One vector is turned by the same rotation once a tick. Each row is the vector after some number of ticks, and that number follows the row.
The counts run from 0 to 358.
[-22 -30  13  35 -24  34   9  -8   1  24  14  45  -6  10   1   1  17   4
 -28 -16   2  16  -9 -22  -9 -52  -3   1 -11  -3 -14  -5   6 -22   2 -10
 -16   0  39 -16 -22  37  16 -40 -11  22 -16   3  -5  -2 -29  13  11 -30
 -12  19   0  24  31  46  -7 -10 -19  19   0  10  11  -7  -2 -11  29  -2
 -24 -49   0   4 -12   2 -10   3  29 -14   6   4  17   5  -6 -10  21 -28] -> 121
[-22 -26  13  32 -44  29  22 -14  -1  15  -1  29  -3   8 -15  -5  14 -18
 -31  -4   1  26   0  11 -19  -1   4  -9 -10 -22   6  18  -5 -23  12  -5
 -17  -6  33  -8  -1  17  23 -30  -7  10  14 -29 -22  -7 -58  31   8 -20
 -19  30 -18   9  43  39  -5 -25 -20  22  -3  -6  -9   7  19  10  22  -4
 -14 -46  -1  11  -5  -6 -13  10   8 -29   6 -12  27   9  11 -22  22  -4] -> 181
[-23  -9  23  39 -24  11   1 -14 -19  30  13  45  -9 -13 -12   5  50   2
 -11 -18 -12  41 -20   9  -8  10  -8  -5  -6   1 -23  -2 -16 -27   6  -5
   1  -3  39   2  14  -7  -7 -18   9  -4   6 -10  -9  -4 -50   8  16  -2
 -23  17  -8  20  36  41  13  -2 -16  11 -14  12   5   6 -33   7  -7   7
 -23 -45  10  27   8   3 -11  20  25 -18  -6  12  13  30  16 -32  40   0] -> 8
[  4 -14  22  30 -31  22  13   4 -19  26 -12  42 -17  20 -17   4  13   0
 -25   0  22  18  33 -13  17 -21 -11  -4 -39 -19 -16 -22   8 -33  13 -14
  -4  -2  44 -41  -8  31  -9 -26  -8  40   7 -21  12 -32  -9  22   6 -10
 -17  -9   3   7   1  40  10  -6 -13  24  -7   1  -1  -5  -3  19   4   1
 -30 -33   0   2 -10   1   2  11  33 -12  29  24  28   3  -4 -16  40  -4] -> 356
[-14 -25   6  34 -30  -3  10 -15 -16  23  27  43 -14  17 -17  24   5  -3
 -22   2   2   6  -7  17  -9 -40 -12  13 -17 -16   5  -9  -8 -35  19 -14
  -2  -7  31 -14 -14  26  14 -22  -1  18 -11 -10 -11 -16 -52  23  13 -16
 -26  17  -1   2  34  41   5  -5 -34  21 -18  16  18   5  -3  26  20  -9
 -13 -26   0  12  -3  11 -22  28  35 -24   0  12  18  19   5  -1  16   1] -> 320
[-15 -34  33  32 -54  28  22  -8  -7  18  -4  22  -3  18 -14  -9  14  -9
 -41   0  14  32   1   0  -5  -1   4   5 -18 -23   3  16 -11 -32  12  -2
 -14 -15  41 -10  -5  29  12 -35   5   5   7 -40 -18 -19 -45  26   6  -6
 -29  26 -24  10  41  32   8 -18 -22  10  -8  -4  -6  -8   9  29  13  12
 -15 -21   5   0   3  -1  -5  12   7 -30  -3 -13  26  10  19 -26   6  -2] -> 323
[-24 -19  39  41 -37  23   3  -5  -5  38 -23  30 -17  -1   5   4  52   9
 -18  -7  18  40  -5 -16 -16  -7  -6  -3 -25  -4 -19 -18  -3 -38  25   8
 -11   1  34 -31  -7  18   4 -14  -9  13  -1   2   5 -17 -15  16   4 -19
  -4  -2  -3  19  38  48  18  -6 -18  35  16   0  -5  11 -26  -7   8  -9
 -36 -22   7  10   1   1  -5  -1  21 -13   5   0  21  -2  11 -26  42 -12] -> 67
[-20 -13  27  38 -24  26 -14  -6  -8  19  16  41   6   0 -13   8  31   5
 -27 -17   5  30 -20  -4 -15  10  -1  -9  -4  -6 -28   8 -16 -17 -10  -4
 -11  11  52   2   8   7   6 -41   1  10 -11 -15  -4   5 -45  17  27  -1
 -17  25  -5  27  31  41   3 -13 -26  -6 -16   7   5  -7 -26  12  -1  16
 -29 -51  27   8   1  -1 -13   6  21 -19  -7  10  18  33   9 -16  32  -5] -> 228
[  1  -2  15  15 -23  22  -7   2 -15  13  15  32   3  17 -21   0  18  -8
 -39   4  15  21   1   6  15  11   6  -3 -21 -26 -15   5   4 -28  -8 -16
 -11   4  53 -21  22  28  12 -27 -20  25   9 -17 -24   0 -45  36  -5 -18
  -8  17 -10  -2  43  30   7 -20 -33  27  -2 -11  -7   6  13   8   5  19
 -20 -49  23  -1   2   7   0   4  34 -21   7   2  37  41  -6 -18  17   3] -> 29
[  2 -14  13  27 -28  12  11  -5 -16   4  30  41 -14   0 -24   6  11  -2
  -5 -30 -11  20   9  14   7 -18  -2 -10 -16 -22   2   9   2 -15  -9  -6
  -6  15  50 -22   4  26   9 -38 -15  10   5   1 -24  -9 -53  26   2 -22
 -20  11 -10   0  23  42 -22 -12 -32   8 -19  10  15 -13  12   1  17  19
  -9 -66 -15   1   7  -3   2   8  31 -15  13  17  33  16 -15  -5  24  14] -> 337
[ -6   2  27  40 -27  10   1  -6  -3  30  15  50  -8 -23 -34  18  32 -11
 -13 -16  23  22  29   5  -1  11  -6 -14  -3  -3 -19  -2  -7 -33  13  -5
  -4  -1  30  -7  10 -21  -6 -32  -4   4  17  -8  -3 -21 -56  25  26 -19
  -3   5 -10  14  -2  40   7 -23 -17   7 -17  14   6   1 -17  17  -5   5
 -31 -42   9   1   5   3 -11  30  22  -9   8   2  16  29  -3 -38  59 -14] -> 301
[ -2 -19  41  36 -43  35  -1   1 -19  15  -9  20 -15   1  -7  -1  36   3
 -26 -11  24  43  26  -8  -9  10  19  -5 -31  -9 -15   1  -3 -29   2   2
  -5  -1  47 -19   0   5   3 -45   4   7  11 -21   8 -23 -29  22  27 -13
 -19  -1 -11  16   7  31   8 -23 -19  -5  -6  16  -4 -20  -2  30   6  11
 -26 -23  17   2  -5  -1  -1  17  20 -21  -1 -15  36  13  21 -28  43 -20] -> 77
[ -4 -32  38  56 -33  41 -11  14 -18  35  -2  33   5  -4 -15   0  15   4
 -23 -29  17  23  16 -13   6  -3  11 -28 -20 -10 -13  -5 -10 -42   8  11
  -9  13  38 -17 -12   5  -1 -31  23  15   0 -23  -3 -13 -30  26   7  -5
 -28   1 -24  10  24  38  12   2 -18  -5 -24   7   0  -3 -10  18 -11  21
 -18 -21   5 -19   4   0 -16  12  12  -4   6  10  30  -1  -9 -24  26  11] -> 217
[ -4 -20  47  42 -47  29  -3  -5 -17  15  -5  28 -16 -10 -12  -2  40   6
 -21 -19  14  40  26 -25  -9   9   4  -3 -21  -3 -17 -14  -3 -25  -1   3
  -2 -10  46 -14 -10   6 -23 -33   5   0   6 -12  13 -35 -20   5  24   1
 -27  -5  -8  21   7  35   6 -12 -13   0  -6  13  -3 -22 -23  13   2   7
 -32 -32   2 -11  13  -5  -6  14  22 -16   2   4  30  -4  15 -28  43   3] -> 219
[-28 -21  26  39 -35   3  15 -20 -28  17   7  46 -13  19 -11  21  28   6
 -23  -9   5  35 -21  15 -24  -1 -12  13 -34 -11  -9   0  -8 -20  15  -3
  -2  -7  37 -18  -3  20  -2 -33  16  20  -2 -29  12 -21 -31  11  31   1
 -26  18   6  13  23  47   6  -4 -18  13 -14  16  11   2 -19  24  14  -3
 -21 -30  15  28  -5   2 -11  12  29 -23  -7   3  10  13  25 -12  36   3] -> 151
[-14 -22  16  24 -34  16  28 -16 -21  13   8  40 -10   8 -22  -2  12 -15
 -15 -18  -6  11  -5  21  -3  -9 -10 -20  -9 -22  -2  11  -8 -16   8  -6
 -10   8  36 -15  19  25  19 -35 -10  12  15 -16 -29 -10 -50  34  -2 -10
 -18  29 -20  11  48  51 -13 -11 -28  19  -9  -2  -1   7   8  -1  13   7
  -4 -58  -5   6   4  -7  -7  11  18 -20  11   7  26  20  -3 -15  13  14] -> 259
[ -1 -16  50  34 -36  20   3 -19 -11  43 -20  12 -19   4  -6   2  54   3
 -23  -4  10  46  -3  -1 -17 -15   1   9 -16 -16  -4 -10 -10 -48  16 -13
  -7 -18  38 -32   5  24   7 -14  -5  -7   1  -8  -4 -28 -33  17  14 -25
 -13   6 -22  13  40  38  22  -8 -25  23  18   2 -17  10 -19  16  12 -20
 -17  -2  10  -3   0   8 -22  23  24 -24  -1 -14  21   9   9 -28  28 -11] -> 235
[ -9  -9  19  40 -21  32   4  -9 -11  26   0  34 -11  15 -28  13  22 -14
 -34 -15   5  21  -9  17 -32 -16  -2  -4   5 -27 -20 -11 -17 -35  12 -13
  -2  -2  29 -23  -1   8  29 -43  18   7   7 -14 -25 -11 -44  31  19 -25
 -13  17 -25   6  40  38   5  -9 -26  10  -7  -4  12  20 -15  23  -1   0
  -1 -31   1   3 -17  13 -25  23  23 -23  13 -10   9  32  -3 -32  25  -6] -> 12
[ -1  -8  42  17 -26  14   2 -27 -15  35 -15  20 -18  -3 -19 -10  52  -4
 -24  -5   3  46  -7   8  -2  14  -3   8 -17 -25 -12 -10 -10 -36   6 -14
   3 -12  42 -26  27  34  -2  -8 -10  -2   9 -11 -19 -17 -34  22  -4  -9
 -16  14  -9   4  48  37  25 -14 -30  24  13   0 -22   8 -17  21   7  -7
 -10 -33   2   4  13   3  -7  18  30 -20   2  -7  19  20   2 -29  24  11] -> 313
[-13 -25   7  33 -33  -5  25 -37 -16  18  24  41 -21   3 -19  14  23  -7
  -9  -1 -10  26  -1  19  -6 -26 -10  17 -15 -15  11 -10  -5 -26  12  -8
  -5 -19  47 -21 -16  22   6  -7 -12  13   2 -12 -25 -17 -58  11   4  -6
 -30  15   1  -2  37  47   0  -4 -32  28 -10  14   7   7 -13  20  22 -16
 -13 -29 -19  20   3   2 -15  28  35 -21  -3  12  23  10  11 -11  23   7] -> 178
[ -6 -37  24  33 -50  13  23  -5 -22  16  11  36  -8  28  -5  -5   9  -1
 -31   4  15  29  24  -4  16 -10  -1   2 -41 -17 -10  -9  -1 -24  19  -2
  -5 -12  42 -29 -18  37 -12 -31  10  27  13 -36  -7 -27 -22  15  -1  -8
 -31  10 -11  -2  22  37  12  -8 -15  32 -13  -2  -2  -1  15  18   9  12
 -36 -28  -6  27 -11  -7   0  11  15 -31  15  24  37  -6   6  -7  26  14] -> 46
[-23 -16  25  29 -39  19   4  -1 -19  20   0  51 -12  21   1  14  28   9
 -22  -5  13  40  -1  -1  -9  -9  -4   7 -30  -6 -31  -7  -2 -24  18  -4
   1  12  34 -21 -12  18  -4 -25  11  19   4 -23   8 -21 -20  13  23 -10
 -17  12  -3  17  12  48   9  -8  -3  25 -18  17   4   1  -8   9   1   9
 -37 -34  25  36  -7   4   1   9  26 -33   2   7  22  12  18 -21  33 -17] -> 292
[-12  -7   0  45 -24  15 -13 -11  -7  19  18  38   2  -3 -32  14  20  -6
 -39  15   9  13  20 -13  -1  -6   1  -4  -8 -16  -5 -22  -3 -38   1 -12
  -8 -24  48  -3 -18   9 -10 -19  -2  18  -4 -21  -3 -13 -53  22  17 -14
 -25   8   6   4  35  33  23  -4 -40   9 -16  -6   5  -2 -29  36   5 -13
 -17 -30  -4 -18 -12  13 -32  37  22   0  11   9  24  17  -3 -36  21   6] -> 163
[ -6 -18  32  15 -36  15  13  -9 -11  25  23  41 -21  -1 -22 -18  42   8
 -12 -11 -16  38  -1   4  18  -7  -2   0   0  -2 -20   5 -14 -26   1  -7
  -8  -2  63   2   6  11  -6 -22  -2  -7   7 -13 -24 -14 -42  18  -6 -14
 -30  26 -32  12  44  37   7  -8 -12  19  -7  14   1  -9  -5 -14   4  16
 -24 -59   0  13  24 -11   1  12  24 -30  -3  18  28  14   7 -11   8   3] -> 34
[ 19  10  34  34 -11  17  -8   5 -18  35  13  40  -3 -12 -36  20  27   4
 -12 -21  12  14  28   7  14 -15   3 -12 -16  -1 -26 -27   1 -48  10 -11
   1  14  42 -20  13   1  -6 -29  -3  16   2   0  -5 -22 -38  30   9 -28
 -11  -1 -14   6  12  43  15  -9 -23   8 -16  16   2  -3 -16  21  -8  14
 -18 -26   7 -14  15  11 -14  29  40 -14  16  11  22  29 -20 -21  38  -6] -> 80
[-25 -20  11  48 -34  17   3 -11 -15  19   3  44  -8   0   5   0  24   8
 -34  -9  21  13  -2 -28  -2   1   2 -14 -35 -20  -7  -7   2 -15 -10   1
 -15  -2  36 -21 -14  34  -1 -20 -25  39 -17   0   7   0 -20  21   5  -3
 -16   8   9  14  33  42  -2 -12 -35  13  -3   2   9  -4 -14   6  23  -2
 -36 -49  -6 -11 -11   4  -3  -7  26  10  13  27  33   8   3 -22  36  11] -> 57
[-21 -19  48  45 -31  28  14 -13  -3  50 -16  30 -14  -8  -4  -2  46   1
 -21 -25  25  22  -6  -3 -14   8  -7 -22 -18 -15 -20  -3  -7 -31  22  12
  -7  10  28 -34  13  24  11 -20   2   9   9 -13   0 -19 -30  25   0  -7
  -3  13 -13  18  30  51  11  -8  -5  32   9   3  -5  16 -13  -8   4  -3
 -23 -29   5  -6  15  -6  -5  -5  17 -16   2   3  22   4   6 -30  33   1] -> 66
[-13 -27   6  44 -25  18  13  -8  -5  30  15  33  -6  -5 -29   3  20 -18
 -25   1   6  12  18   5  -2 -23   4 -14   1 -19  14  -3  -6 -43  14  -9
 -20 -18  40  -6 -12   2  18 -14  -1   3   2 -15 -32 -16 -71  30  -4 -22
 -19  16 -25  -8  46  39  11 -11 -28  24 -14  -5   0   6  -2  21   7  -3
 -11 -23 -22 -11   1   4 -27  31  10 -17   8   1  23  14 -11 -34  29   9] -> 101
[  4   0  28  41 -19  18  -3  -8 -16  36  13  45 -13 -24 -31  13  34   0
   0 -26   9  19  28  -6  -1 -17  -8 -17 -10  -6 -17 -30   1 -33   0  -4
  -4   9  37 -29   5  -3  -2 -21 -10   5   4  11   7 -32 -42  22  19 -13
 -16 -11  -7   7   1  48   5 -10 -22   4 -15  30  17 -13 -23  11  -3   1
 -17 -30  -6 -20  16   2  -7  32  40  -8   4  19  30  14 -10 -28  48   6] -> 221
[-15 -37  32  31 -43  17  31 -16 -15  26   5  47 -24  19  -6  -2  12   0
 -19 -12  13  25  12   5   8 -27 -14   1 -33 -14 -14 -11  -3 -26  14  -6
   1 -11  44 -25 -23  31  -6 -28   3  22  11 -26  -2 -37 -11   4  -8   0
 -34   4  -5   9  22  45  -2  -3 -11  30  -2  12   2  -6  -6   5  10  -6
 -21 -34  -2  23   8 -11  -2   2  23 -25  13  16  29  -9  11  -7  19  11] -> 125
[-32 -14  23  47 -20  30  -8 -15   0  38   3  40  -7 -14  -2  16  36   9
 -27 -15   8  20 -15 -12 -19 -21 -16  -9  -8  -5 -13 -19   0 -24   8  -3
 -11  -4  34 -17 -10  18   5 -20  -7  17 -15  12   5  -8 -36  24  13 -18
 -12   5   6  25  33  48   2  -5 -29  15   4   5  15   5 -40  -2  18 -23
 -29 -37   2 -15  -6   7 -26  18  38   1   2   3  14  17   0 -29  30 -20] -> 147
[ -4 -31   6  40 -34  13  11   3 -10  14  22  41 -10  -8 -15  14  16  -1
 -12 -12   4  30  33  -9 -10 -30  10 -11 -17  -8  13 -14   6 -25   4  -5
 -13   0  38 -26 -24  11   9 -29 -11  24   4   7  -5 -15 -42  25  21 -31
 -15  -8  -8  10  14  36 -10 -12 -21   7 -13  13  15 -14   2  11  16  -5
 -29 -46 -16  -9  -5  -8   8  22  26  -8  13  10  40  -7 -11 -22  48  -9] -> 273
[ -5 -11  17  46 -19  18 -17 -11 -14  33   9  27  -5 -17 -15   9  40   3
 -35   5  13  15  -7 -19  -2   1  -6  -4 -14  -9  -2 -28  -1 -40  -7  -6
  -5 -15  57 -15  -8  13  -9 -12  -9  14 -14   8   2  -9 -41  17   9 -14
 -29   0   7   8  44  36  23  -1 -49  14  -8   1   8   0 -37  24   5 -12
 -18 -24  -2 -28   8  11 -21  23  31  10   8  10  24  22  -1 -24  32   4] -> 84
[-30 -25   9  36 -32   6  17 -17  -7  27  19  52 -23  -5 -11  10  24  -1
  -6  -6  -3  15   1   2  11 -43 -23   3 -33  -2  -9 -21   3 -23  19   0
  -3  -6  34 -20 -32  19   1  -7  -3  22  -8   3 -10 -26 -34  15  -2 -17
 -21   5   1  -1  34  53   7   2 -15  43 -12  15  12   9 -13  -4  17 -13
 -23 -38 -21  15   3   1 -11  12  32 -15  10  25  27  -2   4  -9  31  10] -> 346
[-10  -6  10  36 -15  18   0   0   1  28  17  49  -8 -12 -27   5  21  -8
  -9 -13  19  11  32   1  14 -12 -12 -28 -18  -6 -18 -18   6 -19  10  -2
  -2  13  34 -24   0   3  -6 -17 -23  28  12   4 -13 -15 -43  33  -5 -20
   3   3  -2   0  21  45  -5 -11 -15  27 -21   1  10   7  -6  -7   4   8
 -25 -55  -5  -2   7   2   2  10  33   0  19  26  41  16 -19 -30  44   4] -> 54
[ -9 -16  29  31 -28  -2   2 -15 -31  19  15  38 -21   9  -7  10  29  14
 -11 -11 -13  40 -19  12 -12 -12   2  15 -34 -10 -11  -7  -5 -22  -2  -5
   3   1  48 -24   3  34  -1 -30   3  23 -15  -9   1 -13 -30  14  23  -7
 -34   8  -2   3  30  46   3   4 -37   3  -8  23   9  -1 -25  21   6   7
 -21 -28  20  13   0   1  -3  14  44 -22 -11   9  13  23  12  -6  35   7] -> 230
[ -6 -29  14  47 -31  34   7 -10  -6  32  20  38   4 -13 -28  -9  13  -8
 -29  -8  13   8  26 -25  26 -23  -5 -21  -8  -3  -4 -12   0 -36   3   6
 -24 -14  48  -7 -19  11  -8 -19  -5  13   2 -14 -16 -21 -44  18 -18 -18
 -22   7 -15   7  34  35  13  -5 -23  16 -15   4   1 -12  -3  11   8   4
 -26 -37 -29 -30  15  -8  -7  23   7  -3  13  17  35  -2 -17 -18   4  11] -> 190
